In the rows, zero is written as 128.
One turn moves every row onto another: examples first, then more rows asked:
Z620: [121  72 131 142 107 130 111 127 141 143 139  88 129 132 129]
Z463: [116 109 151 111  92 110 110 100 129 132 137  93 125 118 134]
Z135: [132 123 107 129 129 105 116 101  98 117 101 171 153 130 125]
Z462: [162 123 122 110  95 147 127 136 126 106 140 108 146 102 143]
Z54: [113 162 129 152 141 139 137 128 150 148 134 143 111 127 137]
Z664: [111  85 134 133 125 134 141 136 113  91 138 110 149 149 126]
Z825: [122 148 129 156 154 137 148 116 132 158 115 150 148 145 144]
Z582: [128 118 113 115 136 112  97 121 129 121 145 158  96 106 139]
Z483: [124  76 118 140 116 117 108 119 148 138 133  83 130 125 142]
Z141: [127  81 123 138 120 116 102 113 145 142 131  80 127 135 136]
Z175: [117 133 119 127 113 118 116 138  80 130 118 166 150 127 123]
Z416: [116  98 118 112 131 109 112 117 129  80 130 103 156 129 142]
Z386: [117 112 127 110 136 109 104 120 115  90 132  93 142 148 131]
Z235: [117 158 125 145 138 130 126 111 170 136 131 151 120 114 139]
Z354: [115 165 124 143 150 127 130 128 130 161 121 140 149 133 155]
Z800: [134 115 125 158 113 120 137 128 119 145 126 146 190  97 135]
Z188: [179 112 127 122 118 149 140 107 121 110 125 108 130 141 124]
Z505: [115  89 136 146 107 119 156 119 112 136 126  84 120 123 152]
Z183: [112  82 122 127 122 126 134 128 129  79 135 115 157 127 138]
Z376: [126 132 122 121 118 113 105 113  91 125 112 171 151 133 116]
Z737: [176 125 113 125 129 137 137 118 113 111 119  90 129 134 146]
Z759: [128 111 114 139 147 126 129 138 106 134 142 151  84 127 136]
Z10: [115 167 130 143 140 132 123 122 157 144 134 144 113 123 138]
Z590: [128 118  97 142 129 109 132 115  90 117  98 166 154 123 139]
Z5: [117 149 123 154 140 137 140 113 170 135 128 154 120 114 140]
Z633: [147 135 145 150 130 115 122 112 100 162 122 133 166 145 110]
Z605: [117 124 106 141 121 117 132 137  81 125 108 166 152 121 138]
Z637: [124 137 133 153 142 142 147 105 148 147 120 169 156 135 135]
Z995: [114 150 125 161 141 141 148 124 158 139 131 150 116 122 138]
Z571: [126  77 132 143 110 116 153  91 134 123 119  97 126 118 145]
Z773: [115 103 139 122 133 127 123 132 103  97 138  97 138 162 122]
Z701: [120  70 121 145 109 125 115 128 146 140 137  87 134 122 140]
Z521: [126 125 114 120 144 116 105 138 111 134 145 147  86 120 139]
Z678: [125  78 131 140 114 124 104 118 140 145 135  85 125 141 127]
Z75: [136 118 145 159 112 130 138 128 106 156 130 146 178 127 113]
Z49: [141 129 113 149 129  98 120 113 121 145 116 131 188 100 148]
Z535: [132  98 108 129 137 122 116 113 138 114 142 170 101 105 134]
Z981: [110 109 149 126  96 116 128 125 109 141 136  81 119 121 143]
Z769: [148 142 126 144 139  96 109 101 110 155 113 122 173 129 133]
Z728: [131  94 110 142 144 130 136 124 123 122 139 167  93 118 133]
Z258: [165 130 108 115 115 137 130 135 115 111 127  91 139 110 158]
Z58: [169 112 133 114  96 156 133 119 129 106 139 119 140 121 122]
Z724: [127  90 141 123 100 109 125  78 144 121 125 101 129 116 134]
Z482: [112 163 126 130 135 128 116 126 145 153 127 152 160 114 150]
Z48: [117 146 132 135 130 136 126 109 157 144 128 170 167 116 138]

Z135 goes to Z175
Z769 goes to Z75
Z386 goes to Z664
And these:
Z678 goes to Z701
Z981 goes to Z571
Z535 goes to Z521
Z258 goes to Z188
Z10 goes to Z995
Z482 goes to Z825

